((131.4, -6.3, -59.4, 113.5, 16.9, 58.2, -180.5), (20.8, -40.4, 108.3, 11.5, -38.6, 106.6, -15.2), (-53.1, 8.5, 66.8, 48.7, -84.1, -13.3, 10.8)) ans = -59.4
((-14.3, -12.7, 13.8, -7.6), (-4.5, -5.2, 2.7, -9.2)) ans = -9.2
((0.7, -1.3, 0.3, -0.1), (2.0, 0.2, 1.9, 0.9)) ans = 0.2
((-1.838, -5.704, -0.986, -12.687), (-6.992, 2.835, -4.206, 16.788)) ans = -5.704
(0.132, 0.139, 0.059, -0.048, -0.135, -0.180, -0.187) ans = -0.135
((-0.018, 0.013, -0.062, 0.072), (-0.014, -0.121, 0.195, 0.067)) ans = -0.018
---
[ 16.60  -3.91  14.15  -5.01   1.09 -11.09]
-5.01

[[  2.31   4.30  11.91   2.72]
 [-13.22   9.04   6.67  13.95]]
9.04

[ -57.904  -54.104 -114.680  138.340]
-54.104

[[ 2.04 -0.57  0.40  1.15 -0.35  0.39]
 [-0.97 -0.92 -1.89  0.42  0.31 -0.73]]
0.42

[ 163.7 -192.9   -5.5   87.0  172.0   -2.8]
87.0

[ 0.19 -0.10 -0.07  0.02  0.14  0.02]
0.02

[[-11.566 -20.940   0.745   0.227   7.431  14.483]
 [  6.138 -12.202  -0.300   3.010   5.234   8.569]
 [  5.887   0.516  -2.246   6.531  -1.277  18.718]]
6.531

[[ 0.034 -0.039  0.057 -0.047  0.118 -0.036  0.029]
 [ 0.137 -0.126  0.029  0.208  0.156  0.043 -0.019]]
0.156
---
[-1.43 -0.34  1.17  1.05  1.02  1.44] Answer: 1.17

[  -9.7  186.3  -71.4  -74.4 -111.3] Answer: -9.7

[ -4.2   3.3 -14.3  11.4   3.6  -8.1] Answer: 3.6

[  -5.412 -120.453  139.301  -70.228  -42.253  -34.426 -135.830] Answer: -5.412

[[ -86.5   86.2  114.2   -3.8   12.5    1.0  114.8]
 [  58.4 -123.1  178.2    6.3  127.7 -189.9 -167.3]
 [  16.7  237.7  -73.4  -52.0 -124.8   -1.1 -140.6]] Answer: 178.2

[-0.07 -0.01  0.18 -0.11  0.15] Answer: 0.15

[ 1.703 -1.444 -0.847 -0.708] Answer: -0.708

[[ 115.599   95.188  125.270  117.973  102.828   20.088   56.351]
 [-123.828  -55.773  182.956  189.136  140.736   -0.391  -80.868]
 [-150.670  -41.572  128.350  219.860   71.550   15.174  -47.831]] Answer: 189.136

[ 16.61  -3.95  14.07 -12.40   9.46] Answer: 14.07
---
[[ 24  41  16 -53 -13  28   2  55 -55]
 [-21 -37  23  64  18  58  30 -77  81]
 [ 10  26   2 -54   3 -11   5  28 -26]
 [-35   6  36 -39   5 -10  -5   3  -5]
 [-46   2 -25  -3   5 -23  54 -18  -1]
 [ 70   7 -55  60 -37 -34 -14 -40   9]] ans = 2

[[  4   8   9 -34 -13  -6  -9 -23]
 [  4  14 -29 -10 -41  23  -8  -3]
 [  8  12  10  26 -12 -12  -3 -24]
 [ 17 -22  61 -20  44   8 -16  -7]
 [ 44  14  15  48   4  -4   4 -13]
 [ 19   8  11 -19  -8  -1  -1 -20]
 [  4  24  19  20   6 -18  10 -36]
 [  8 -57  10  31  19   5 -26  12]] ans = -6

[[  4  15  17  67 -18  33  -4 -27  -1 -28  49   5   0  10]
 [  1 -15  -5 -17  35  -4 -17   8 -44  -5 -29 -30  -2  -6]
 [ 21 -32  24  49 -22  21  37  10   4 -27 -42 -31 -15  31]
 [ 29  33 -12  15 -21  -5 -43 -15  -3   0 -24  -8  19 -33]
 [  9  -6  22   4 -27  12  -8 -36  22  -3  30 -19  -1 -15]
 [-46  11  15  -6  28  -8   2 -20  12  -8  -9   3 -32  16]
 [  4   8 -16  31 -18 -11  -7 -22  -9 -33  22   9  25 -25]
 [ 29  -9   6  -7 -25  13  14  46   4  14 -28 -29  11  16]
 [ 17  -1  13  -2 -45  23   7 -13   8   2   2  11 -20  13]
 [-39   5  35  36   3  39  38 -12  16 -39  39 -20 -18  49]
 [ 47   1 -13 -15  -7 -13 -34 -34 -12  11  15  20   2 -40]
 [ -6   5 -29 -23  39 -29 -29 -72 -41  34  59 -29  32 -21]] ans = 5

[[ 27   4 -72   0  28   9 -15 -42   3  -5 -23   1 -10  -9  48]
 [ -9   4 -19  18  -4   8 -46   4  30  -8  33  10  26 -18 -13]
 [ 10  25   7 -22   7 -18 -25 -18  18  54 -21 -49 -27 -14 -37]
 [-13   2   1 -36 -24  16 -35  10 -29  -4 -47  17  -2  28   9]
 [  3  10  17  -7 -42  14 -29 -17 -52   6 -20 -12  24  34  21]
 [-18  35 -27 -20 -39  -9   6 -14 -27  26 -17 -35 -34 -37 -21]
 [ 28   7  -6  -8   3  15 -13 -11 -17  42 -10 -28   4 -37 -57]
 [ 19  -6 -12  16  10  11 -49   4   9  14  24 -30  20 -39 -35]
 [ -3  12 -75  27  -6   2 -17 -40 -15  20  -2   4  -2  -8  32]] ans = -10

[[ 23 -22  -3  40  15  41 -56]
 [  9   2   1   1 -21  18   5]
 [ 24 -19 -18  -8 -14  27  39]
 [ 32 -22  -6  -8  -9  26  44]
 [ 16 -10  -3  -6 -20  25  25]
 [ -3   3 -28  55  13   9 -67]
 [-10 -18  37 -14  -4  40 -17]
 [ -2   9  -4  11 -17  10 -14]] ans = 15

[[ 15  -6  58  35   4   3]
 [  0   2  -1   2   1   1]
 [ 45   8 -28  16 -11   2]
 [  2   7   0  -2   1   0]
 [ -1  -1   1   3   1   1]] ans = 35
---
[[73 72 36 18]
 [49 69 49  8]] -> 36

[[ 12  50 -11  16   2 -20]
 [-30 -12  17  -9  19   6]
 [-72   8  27   6  -4  -9]] -> 17

[[-32 -63  29 -12]
 [ 37 -48   0  79]
 [-12 -43  -4  57]] -> 0

[[-37   8 -61   5]
 [ 17  12 -38  56]
 [-14 -11 -35  60]] -> -38

[[ -8 -37   1 -29]
 [ -3 -24 -28  18]
 [-31   5  81  11]] -> -28

[[-48  21  74  50]
 [ 54 -28   3   8]] -> 74
---
833  182  244   52  237  247
577  185  226   35  204  232
478  268  210    2  192  190
>> 244

7  5  1  8  5  5  3 >> 1

-819   922  -886   327
 226   -94   234   134
>> -886

 -67   -95   107  -159   170
 556    26  -366    67  -812
>> 107

2  3  4  4  7  3  5 >> 4

4  5  7  6  1  1 >> 7
---
[ 527 -531 -258 -400  -17 -122  231] ans = -531
[ 45  73  70 221] ans = 73
[14 46 75 10 27 39] ans = 46
[382 463 187 267 797 318 277] ans = 463
[645 674 686 852  75 267 504] ans = 674
[ 501 -847  938  529 -631 -405] ans = -847
[845 341 186 589 521] ans = 341
[53 16 83 87] ans = 16
[105 198 119  13 158 170] ans = 198
[5 8 2 5] ans = 8
---
((-11.092, 0.302, -0.349, -5.218, -5.050, -14.340, 2.233), (-0.962, 12.372, 9.680, -10.722, -1.883, -2.570, -0.916)) Answer: -5.050
(-0.014, 0.087, -0.201, -0.147, 0.130, -0.024, -0.010) Answer: 0.130
((-18.53, -56.11, 24.71, -89.86, -117.13, 10.71, -23.35), (59.53, 20.01, -63.99, -18.73, -20.96, -70.58, 117.94)) Answer: -117.13
((78.1, -212.3, -17.6, 181.7, -34.3, 76.1, 57.2), (-64.0, -84.7, 141.4, 103.2, 92.5, 96.1, 72.5), (-137.7, 219.3, 71.3, -17.5, 228.9, 31.0, -69.4)) Answer: -34.3
((2.6, 5.9, 5.2, -3.7, -10.1, 12.3, -12.6), (-0.3, -20.0, -3.7, -5.6, -2.5, -16.5, 14.1)) Answer: -10.1
((-20.242, 19.143, -17.746, -8.459, -10.150, -0.926, -2.156), (-22.590, 10.820, -16.243, -9.325, -9.900, -0.956, -7.846), (-12.017, -0.811, 3.177, -2.329, -6.525, -13.852, 6.299)) Answer: -10.150
((59.0, 111.8, 201.4, 90.9, -102.3, -152.2, 17.8), (34.6, 114.2, 97.2, 44.2, 38.0, 12.8, 18.8)) Answer: -102.3
(0.12, -0.77, -1.29, 1.55, 0.80, 0.45, 0.58) Answer: 0.80
